Here are some points, each followed by its number:
array([ 0.22,  1.75, -0.99, -0.21,  0.28, -1.38,  1.17,  0.31, -1.45,  0.16,
       -0.95, -0.15, -1.40, -0.38,  1.52, -0.56,  0.36,  1.37, -1.21, -0.76,
        0.34, -0.65, -0.40,  0.01]) 0
array([ 0.09, -0.96, -0.19,  2.04, -0.48,  0.56, -1.46, -0.22,  1.83,  0.22,
        0.91,  1.17,  0.37, -0.95, -2.23, -0.50, -0.29,  0.17, -0.42,  1.65,
       -0.39,  0.66,  0.60,  0.40]) 1
array([ 0.68, -0.76,  0.62, -0.04, -1.05,  1.17,  0.66,  1.37,  0.70, -0.52,
        0.86,  0.26,  0.26,  1.31,  0.76, -0.17, -0.86,  0.58,  0.34, -1.38,
       -0.56,  0.11, -0.15, -1.98]) 2
array([ 0.56, -0.12,  1.19,  0.76, -0.77,  0.99,  0.57,  0.88,  1.32, -0.70,
        0.95, -0.93,  0.67,  0.59,  1.14,  0.87, -0.09,  0.78,  0.44, -0.64,
       -0.60, -1.12, -0.48, -1.61]) 3
array([ 0.83, -1.87,  1.54,  0.46,  0.19,  1.32,  0.33,  0.87,  1.70,  0.31,
       -1.64,  0.89,  0.14, -0.41, -0.56, -0.25, -1.13, -0.57,  0.39, -0.72,
        0.56,  0.14,  1.66, -0.77]) 4
array([ 0.05,  0.78, -1.46, -0.10,  0.35, -0.42,  1.32,  0.08, -1.78, -0.18,
        0.59, -1.14,  0.35,  0.49,  0.51,  0.67,  1.26, -0.61,  0.39,  0.21,
       -0.48, -2.47, -0.89, -0.70]) 5
array([ 1.26, -0.38,  1.13, -0.47, -0.96, -0.03, -0.05,  1.35,  1.38,  0.04,
        0.69, -0.10,  0.38,  1.02,  0.79,  0.27,  0.04,  0.67,  0.26,  0.03,
       -1.08,  0.10,  0.36, -1.45]) 6
array([ 0.58,  0.60, -1.87,  0.78,  0.96, -0.02, -0.46,  0.11, -1.19,  1.75,
        0.05,  0.18, -0.67,  0.12, -0.74, -0.46,  0.34, -0.61, -1.33,  0.39,
        1.47, -1.27,  0.00,  2.64]) 7
array([ 3.18, -2.74,  2.62, -0.37, -1.44,  2.58, -1.32,  0.38,  3.98,  2.32,
       -0.29,  1.89,  0.39,  2.97, -2.11,  2.46, -2.01,  1.53,  3.44, -2.16,
       -1.24,  0.33,  3.79,  2.68]) 8
array([-0.30,  2.00, -0.29, -0.94,  0.72, -0.70,  2.43, -0.67, -0.86,  0.79,
       -0.36, -0.07, -1.46, -0.55,  1.03, -0.71,  0.70,  1.26, -0.71, -0.97,
        0.22, -1.10, -1.32, -1.23]) 9
array([ 0.95,  0.17, -0.42, -0.53,  0.00, -1.93, -0.91,  0.46, -0.44, -0.82,
        0.13, -1.13, -0.40, -0.31, -1.14,  2.22,  0.40, -0.68, -0.85,  0.73,
        0.49,  1.35, -0.58,  1.42]) 10
array([-0.45,  0.79, -0.43, -1.81,  0.91, -0.56,  0.58, -0.96, -1.97,  0.39,
       -0.86, -0.94, -0.70,  0.02,  0.42,  0.02,  0.64,  0.72, -1.09, -1.23,
        0.32, -0.77, -1.68, -0.18]) 11
array([ 0.45,  0.75,  0.23, -1.15,  1.21, -1.26, -0.45,  0.30, -1.06,  1.25,
       -0.60, -0.25,  1.21,  1.35, -0.93,  0.79, -0.04, -0.42,  0.32, -1.22,
        1.31,  1.07,  0.17,  0.75]) 12
array([-0.22,  0.48,  1.82,  0.82,  0.41, -1.44, -0.70,  0.02,  0.63, -0.95,
        0.42,  0.10, -0.83,  0.28, -1.12, -1.16,  1.31, -0.75, -0.95, -0.58,
       -1.18,  1.64,  0.28,  0.37]) 13
array([-2.23, -0.32, -2.07,  0.17,  0.17, -0.20, -2.23, -1.58, -0.51,  0.32,
        0.19, -0.41, -0.77, -2.20, -0.82, -0.60, -0.22,  0.59, -1.21,  3.57,
       -1.32,  0.64,  0.56,  1.06]) 14
array([ 0.54, -1.29,  1.45, -1.00, -0.33,  0.52, -0.38,  0.87,  1.68, -0.64,
       -0.94,  0.89, -0.61,  0.41, -0.76, -0.79, -1.41, -1.30,  1.45, -0.54,
        0.82,  0.22,  1.36, -0.49]) 15
array([-0.91, -1.09, -0.62,  0.38, -0.32, -0.39, -1.75, -0.68, -1.37,  0.13,
        0.96, -0.78,  0.68,  0.96,  1.32,  0.34, -1.12, -0.07, -0.97, -0.27,
        1.67,  0.48, -0.15,  0.71]) 16
array([-1.09,  0.99, -0.61, -0.18,  0.29,  0.06, -0.21, -0.86, -0.54, -0.57,
        0.72,  0.57, -0.82, -0.92,  0.89, -0.45, -0.73,  0.12,  0.74,  0.91,
       -0.22, -0.83, -0.39, -0.47]) 17
array([-0.33,  0.80, -2.14,  0.24,  0.63, -1.52,  0.22,  0.71, -1.89,  0.02,
        0.63,  0.44, -0.04, -0.17, -1.51,  0.10, -0.72, -0.15,  0.27, -0.02,
        3.53, -0.09, -1.02,  1.74]) 18
New points follow, each followed by the numbers of its two nearest points above, nearest first.
array([-1.55,  0.31, -0.54,  0.71,  0.14, -1.28, -1.68, -1.30, -0.76, -1.03,
        0.16,  0.39, -0.14, -0.70,  0.29, -1.11,  0.28, -0.58,  0.83,  1.98,
       -0.05, -0.19, -1.01,  0.41]) 17 14
array([-0.56,  0.43, -1.83,  0.67,  0.04, -0.10, -0.04, -0.01, -1.45,  0.09,
        0.66,  0.67,  0.50, -1.41, -0.72, -0.79,  0.36,  0.29, -0.03,  0.41,
        2.37, -0.46, -2.08,  0.62]) 18 7
array([-1.26,  2.21, -0.82,  0.35, -1.10, -0.90, -0.14,  0.12, -0.41, -0.66,
        0.38, -0.28, -0.28, -0.41,  0.42, -0.30,  0.58, -0.61,  0.30,  2.06,
        0.04, -0.43, -0.19,  0.57]) 17 5
array([ 0.19,  0.83,  2.11, -0.04,  1.04, -0.71,  0.37, -0.99, -0.12, -0.85,
       -1.41, -1.16, -0.52, -0.01, -0.75, -0.10,  1.95, -0.93, -1.04, -1.23,
       -0.22,  1.05, -0.21, -1.50]) 13 11
array([-0.42,  0.15,  0.99, -0.67,  0.46,  0.39,  1.83, -0.16, -1.41, -0.23,
        0.79,  0.90, -0.86, -0.38, -0.62, -0.82, -1.41,  0.44,  0.74,  0.06,
        1.28, -0.34, -0.99, -0.27]) 17 9
array([-0.21, -0.12, -0.02, -0.06,  0.10, -0.83, -0.03,  0.26, -0.11,  0.11,
       -1.45, -1.13,  1.11, -0.28,  0.02, -0.59,  1.07, -0.50, -0.56, -1.34,
       -0.16, -0.35, -0.52, -0.42]) 11 12
array([-1.45,  1.07,  0.42,  0.87, -0.35, -2.55,  0.24, -1.33,  0.29, -0.66,
       -0.55,  0.66,  0.23, -1.23,  0.86, -0.02,  0.67,  0.48,  0.19, -0.22,
       -0.22,  1.69, -2.78, -0.20]) 17 13
array([-2.01,  0.37, -3.13, -0.39,  0.19,  0.60, -1.07, -1.78, -0.17, -0.78,
       -1.22, -0.73, -0.68, -1.51, -0.12,  0.16, -0.41,  0.37, -0.02,  2.55,
       -0.90,  0.88,  1.58,  1.24]) 14 17
